First come named turns, each shown by rows before and after it. For each pair of rows after them, which turns, in which order, take the first row to the second? The first pair is done for you.
vap:
[ -5   2   1   8   7  -2   1  -1  -5  -9   5   0   5  -1   9   3 -10   3
   2  -5   3  -2   3   2   1   3  -1  -5   4   5   7   2  -7   3   2   5
   2  11   8] => [-8 -4 -6 14  4 -3 -2 -1 -6 -7  3  0  7  2 13  1 -2  2 -1 -5  3  0  4 -1
  1  0  1 -2  8  7  8  4 -6  1  5  5  3  9  5]
[  6 -18  -8   7   6   9  -4  12   6   7 -15   4  -8  -1 -15   3  20 -10
 -17  -1  10  11  -2  -5   4 -11   8   6  11  -7  22  -2  -8  10  -1 -11
   4   9  10] => [ 10 -15  -3  -1   8   3  -2  20   9   5 -15   6 -14  -1 -17   4   9  -8
 -10   0  12  11  -5  -6   3  -8   4   8   4 -11  24  -5  -5  15  -8 -10
   1  11  10]
[  7  -1 -12  26  -3   6  -1  22  -6  -5  -4   5  -9  -5   3  -1 -13   6
  -2  -8  -3  -2  -9   3  -7  -2  -7   2   5  -3   1  -4  -9  -4   7  -1
   3   5   4] => [ 12   1  -9  22  -5   3   1  21  -5  -6   0   8 -12  -4   2  -1 -17   5
   0  -8  -3  -2  -8   4  -7   0  -9   2   4  -4   3  -4  -8  -2   6   1
   1   5   2]
[-16  -4   3 -10   4 -14   1   3  -6   7  -4  -4   2  10   3   1   1  -5
  -6  -3 -12   8 -11  -5  -2  11   8   0  -5 -14   3  -1  -3  11  -9  -7
  -3  -1   0] => [-14  -5   9 -13   7 -14   5   2  -4   3   1  -3   3   6   3  -1  -3  -4
  -9  -5 -14   7 -10  -2  -2  11   8  -2  -5  -9   6  -1  -6  11 -10  -6
   1   0   2]
zotob:
[ 11  -9  -1  16  -9   7   1  14 -12  13   6  -4  -9  -9   8  -4 -12   0
  -2  -4  13 -11  -6  -7 -11  -6   0   9   4   3  19 -13  -6  -6   6  -5
  -1   6  -6] => [ 14  -6   1  -3 -15  -1  -4   2  -7  18  -3  -7   0  -4   0  -5  -1  -2
   3   0  21  -8  -8 -13 -13  -2   3  17  -6  -5  11 -12   6  -3   6 -11
  -7   5 -17]
[  4  -9   6  -9  -3  -4   3  -2   4  -2  14  -1   0  -7   1  -5  -8   4
  -1   3  11  11   3  -8  -5   5   1   9  -3   9   9  -6 -16  -6  -6   6
   5  -5  16] => [  1   3   9 -11  -6 -14   0   0   8  -6   0   5   0   7  -2   1  -8   0
  11   8   7   3   2   2   7   3   2   7 -12  -7  -9   5  14   9  -3 -11
  -8   2 -13]
[  1   9  19 -14   0  -8   9 -14   7 -12  14   7  17   5  -7  -3 -17   1
   8   0  -7  -1  14  19  14   5  -3 -17  -2   5 -14   6  21   6  -1   4
 -10  10   2] => [  1   4  18  -9   4   2  15 -10   6  -9  23   5  13  -1   0  -7 -20   3
  -1  -4  -8   4  16  10   5   3  -3 -18   4  18  -1  -2   0  -1  -6  17
   2  10  22]
[  2   3  -4   8   9  11  12  14   3   5  13  -4  -9  -2   0  -6  -8  11
  -5  -7   2   1 -12  -6  -6  -6  -9   6   6  12  12 -13 -23   2  -6   7
  11   3  14] => [  3   5   3 -22  -1 -10   3 -10   9  11  -1  -7   8   4 -11  -5  11   4
   6   3  17   5 -15 -10  -4   2  -2  15  -9  -6  -5  -6   3   6  -8  -8
  -2   0 -14]
tor:
[ -9 -10 -11  23  -3  10  -3   6 -10   1   0   0  -7  -8   6   8   6   3
 -12  -4  -6  -3   1  -7   1  -9   2   3  13   4   8  -1 -12  -2   8   7
   6  -7   4] => [ -7  -8 -12  26  -2  10  -3   9 -10   3   0   3 -11  -8   2   6   7   0
 -10  -5  -7  -3   0  -6   2 -11   0   4  13   0   8   3 -10  -3   7   4
   4  -6   3]
[ 20   5  13 -25 -11 -22  21   0  -3  -2  -2 -13 -25  -9 -18  -2 -12   4
   8   6   4  12   1 -13 -14  19 -18  16 -20 -17  13  -6 -20   4 -17   7
  -2 -29 -14] => [ 17   9  10 -15 -12 -27  15   6  -4  -3 -10 -12 -29  -1 -17   3 -13   7
  13  10  -1   7  -2  -6  -5  15 -19  15 -21 -28   3   0  -2  12 -14  -2
  -9 -25 -32]
[-10   4  -1   1  -4   8  -6 -20   0   2  -1  -4  16  -3   3  -3  17  -8
  -2   1  -6  -1   1  -3   1  11   7   7  -5   1  -6   7  10  -2  12  -3
   5   4  -5] => [ -3  -3   0  -5  -1  10  -6 -21   2   1   7  -4  15 -10   4  -7  14 -10
  -6  -1   1   3   1  -9  -7  11   6   6  -3   8   2   3  -4  -6   8   3
   9   2   7]

(2 to 3 turns a pair)
[  9   7  18 -31  10 -10   8   1  19   0   8  17  -6  -4 -12  -4 -19   1
   3  -1   8   6  -5 -12  -5   2   2   6  -7   6   9  -7 -11   3 -17  -5
  -4   4   3] => [  7   6  15 -18  14  -4  12  12  16  -4   9  16 -12  -4 -10  -6 -27   4
   1  -4   0   5  -2  -7   0  -2  -1   2   1   6  13  -7 -16   4 -17  -2
   0   7   7] -> zotob then zotob
[ -1 -11  -7  -6   7  11  10 -18  -1  13  15  -6   6 -15  -8  -5   3  -5
  -1   4  11  -7   2 -15 -12  10  -3   6   0  10  11   7  -7  -8  -2  -7
   2  -9  15] => [ -5  -6 -10  19  11  18  13   5  -5   3  18   0  -7  -9  -5  -1 -12  -1
  -2  -1  -8 -14   9  -1  -3   2  -5  -3   5  10  11   9  -7  -6   1  -9
   2   0  13] -> zotob then zotob
[ -5   5   0  31  10  16  -1  36 -12 -19  -1  13 -16   6   8   5 -26   8
  -2  -3 -21 -16   6  24  18  -5  -3 -17  12   3  -3   6   6   3   3   0
  -9  12  -5] => [  0  -1  -4  27  13  26   3  31 -15 -15   8  10 -13  -7  13   1 -20   9
 -11  -7 -14  -9   6   9   6  -1  -2 -13  19  16  12  -2 -22  -7  -1  18
   5   8  18] -> zotob then zotob then zotob
[-10  -2   0  10  -1   1  -2   1  -5  -6   3   3   5   2   3   0   8   0
  -2   4  -5  -2   4   6   5  -4   2  -2   2  -3  -7  -2  12   3   3  -5
  -3  -2  -6] => [ -7  -4   0  -4  -5  -2  -4 -10  -5  -2   2   1  10   0   3  -2  16   1
  -4   8   1   0   2   1   0   1   4   5   2  -3  -7  -1   8   3   1  -5
  -2  -4  -4] -> zotob then zotob
[  5  -1 -36   6  -3   5   1  -4  -3  19   8 -14  -4 -23   7   6  22  -6
 -20 -23  17  -7  -3  -9 -10  -6  16   2  -7 -10  27   7 -30  -6 -16  12
  11  10   4] => [  6   1 -31  -7  -8  -3  -3 -16  -1  22   5 -14   1 -21   5   6  29  -8
 -15 -19  24  -5  -4 -12  -7  -2  19   7 -12 -16  21  12 -18  -4 -15   4
   4   6  -5] -> zotob then zotob then zotob
[  1 -15 -13   4 -26   5  -6 -22  -6  -3 -10  -3   4 -11  -7 -11  25   2
 -10  11   6  -5   3  -7   1  12  -4  10   7  -5   0  -1   9   5   9 -10
   6 -11  -5] => [ -2  -7 -12  22 -19   3  -4  -2  -9 -10 -12   5  -6   0  -8  -6   9   1
  -5   9  -5 -10   8   6  14   8 -10   2   6 -14  -4   7  21  13  14 -17
  -2  -1 -14] -> tor then zotob
[  4   9  10 -10  -3  -2   2  15   0  10   8  10  -4  -1  -6   2 -23  13
  12  10  -5   9  -3   8   0  -3  -7  -5 -18 -20  -1   9 -11  12 -19  -5
  -5   5  -2] => [  5   4  11 -22  -5  -3   2   6   2  14   7   7   0  -3  -9   1 -16  11
  14  14   3  12  -6   4  -4   3  -3   2 -21 -19  -3   6 -12  11 -21  -3
  -4   2  -1] -> zotob then zotob
[-17   1  -8  32  -5   7  -4  13  -4  -7 -14  10   4   3   5  -8   9  -8
 -11 -11  -9  -9 -18   2  -6   7   9 -14   2  -6 -11   8  15   2  15  -3
  -1   8 -12] => [ -6   0   0  -7  -7  -9  -6  -3   6   1 -17   9   9   1  -4 -11  14 -10
  -2  -4  11  -2 -27 -12 -19  19  12   2 -14 -15  -4   4  14   6   4  -3
 -10   2 -17] -> vap then zotob then zotob
[  5  -6   5  19  10  10  14  26  -9 -11  17   4 -15  -9   3   0 -18   5
  -3  -2  -6   4   1   6   0   7  -6 -10   4  -1  13 -10 -19   7  -2  14
   9   8  21] => [  0   7  10  14   5  -5   5  23  -4 -14   0   5 -10   6  -2   5 -16   1
  10   6  -8  -4  -2  16  13   7  -6 -10 -10 -23  -9   3  17  19   4  -4
  -8  15 -13] -> zotob then zotob
[  8  -6   6 -28   5  -2   5 -26   0   4  11   3  21 -13  11  -4  13   0
  -3 -11   8  10  -5 -13  -9   2   7   7   4   7  -1 -11  -6 -17   3  18
   1  -6  19] => [  2  -2   3  13  14   9  10   5  -5  -7  18  13   1  -9  20   3 -15   8
  -7 -18 -14   2   1   5  -1  -9  -1  -7  15  14   4 -10 -11 -12   8  19
   7   4  25] -> zotob then zotob
[ 12  -2   1 -12   7   6   2   8   5  -1  14  11 -14  -9   4  -3 -17   4
   2  -2   7   6   1  -7 -11   9  -8  -3  -3   4  21  -4 -15   4 -10  10
   2   2  26] => [ 15  -4   1 -26   5  -2   0  -6  11   2   9   8  -4 -11  -1  -4  -7   2
   7   4  13   9   0 -13 -12  11  -6   5  -8   2  15  -2 -14   3 -10   8
   0  -2  20] -> zotob then zotob then zotob
[-23   3   1  25   6   2  -4   4  -9 -10   5   6   4   7   8   9  -2  -4
  -4   4 -23 -14  -2  17  24 -10   3 -21  11  -2 -28   7  28   5  16 -13
  -9  -1 -16] => [-17  -5   2 -17  -5  -8 -10 -32  -6   5   0  -4  24  -1   1   4  26 -11
   0  13   2  -3 -11  -4  11   2  12  -3  -2  -3 -31   3  28   0  12  -9
  -7 -15 -20] -> zotob then zotob
[ 15  -1  12  -9   5   1  13   9   5  -7  16   7 -10  -5   3  -8 -23  -2
   0  -9   2   9   2   0  -6   9  -4 -12   2  13  16 -10 -22  -1 -12  14
  11   1  31] => [ -1   5  13  14   4   8  11   8   0 -12  15  11   2   4   9  -5 -24  -6
  -4  -8 -19  -2  12  21  11   1  -5 -26  11  16   0   1   1   0   3   5
   9   8  19] -> zotob then zotob then vap
[ 10   8  24   2  16  -1  28 -10  10 -20  15   9  14   0   4  -2 -11  18
  -5  -4 -13 -12  14  14 -11 -15  11 -22  14   7 -11   3  -6   0  -4  17
 -10   5  14] => [  7  13  29   0  11  -7  26 -16  11 -21   8  13  17   6   0   2  -9  16
   1  -1 -12 -14  15  19  -8 -14  15 -22   6  -3 -23   8   9   5  -2   8
 -20   6  -5] -> zotob then zotob
[-13  -3  -5  23   2   8  -1  -1  -5  -6   6   2   5  -2   7   0   4   5
 -12  -8 -16  -2  12  11  14  -8   3  -5  18  13  -6   4   4  -6  13   6
   8   0   4] => [-12   2  -2  11  -6   0  -5 -12  -4  -1  -1   1  12   2   3   2  12   0
  -6  -2 -10  -4  12  12  18  -6   8   0   9   4 -18  10  21  -2  12  -4
  -2   1 -12] -> zotob then zotob
[ 24   9  15 -22   4 -16  13   0  -1   8   2   5  -2  -1 -11  -5 -13  -5
  10  -1   0  -3  -3   6   7   7   2   1 -16  -6  -7  -6   2  15  -8  -6
  -6  12   3] => [ 20  11  16 -12   6 -12  13   6  -3   6   3   5  -6  -3 -10  -4 -16  -1
  11  -2  -5  -6  -4  10  11   3   1  -1 -13  -6  -6  -5   2  18  -7  -8
  -8  15   2] -> zotob then zotob then zotob
[-13   9   8  -8   3  -6   9  -7   3  -8   2   6  15  12  -3  -3 -13   7
   0   8  -4  -5   6  16  16  -1   6  -1   7  -6 -16   8  22  15  -2 -15
  -7  15  -1] => [-14  -2   4  -1   5  11  15  -8  -1  -6  17  -1  19  -4   5  -8  -5   9
 -13  -4  -8   0   7  10   6  -3   7  -6  22  15   0  -2  -5   3  -2   1
   7  10  25] -> vap then zotob
[ 12 -19 -30 -19  14  -2 -12  -8  -2  20  -2 -15  -7  -6  -6   0  18  -3
   1  -8  18  10  -4 -35 -15 -12   0  25 -11 -17   8  -1 -22   3 -14  -8
   3 -12  -5] => [ 15 -14 -30  10  26   4  -5  25  -3   8   9  -5 -28  -6  -1   5 -15   3
   1 -16  -1   6   2 -19 -11 -19 -10  10  -2 -14  18  -5 -33   8 -19  -1
  10  -1  11] -> zotob then zotob then vap
[  3  20  15   1  10 -16  -6   6   2 -20  -8  14 -20  20  10 -13 -30   9
  18   3  14  -1  -8  12  20  -1 -14 -10  -1 -28  18  -5  17  -2 -13 -26
 -17  11 -20] => [  1   1   6   7  11   9  -2  -8  -5 -15  12   4 -10  -3  23 -23  -8  11
  -6 -10  15  12  -4  -3  -1  -4 -10 -13  21   9  42 -21 -29 -27  -9   5
  12   3  25] -> zotob then vap
[  3   0 -21  -4  -6  -8 -18  16  -1   4 -28   3 -13   2  -8  10   7   0
  10  11  10  -5 -14 -17  -8   2   4  13 -12 -26   1   2  17   4  -7 -24
 -13  -2 -29] => [ 12   3 -14  17  12   5   1  43  -2  -6  -3  12 -30  -6   1   5 -27   9
   6  -2  -4  -2  -7  -7 -11  -2  -4  -4   5  -6  22  -7 -16   4 -13  -7
   3   8   9] -> zotob then vap
[  1   5  20  23  -9  24  18 -15 -15 -28   7   7  11  13  11  -4 -12   7
  -3  -5 -10   9   0  39  23   0 -19 -22   2  24 -18  12   6  -9  -1   3
   4   2  14] => [  1   8  22   1 -14  12  10 -32 -13 -23  -2   6  22  18   5  -5   0   2
   3   2  -6   9  -3  35  25   6 -13 -13 -10  13 -31  15  25  -4   1  -7
  -7  -3  -6] -> zotob then zotob
[-20  -6 -15  24   7  20   4  24  -6  19  -9 -16 -22 -17   3   6  11  -7
  -7  -2   0   3   6   9 -21  12  -1  -4   1  25  13  -5  -8  -6   5  20
  -4   1  10] => [-23  -3 -17  34   6  17   2  28  -4  17 -15 -14 -25  -8   1   9  10 -10
  -5   1  -3   0   5  14 -13   6  -2  -3  -1  15   8   0   6  -2   9  12
 -10   5  -6] -> tor then tor
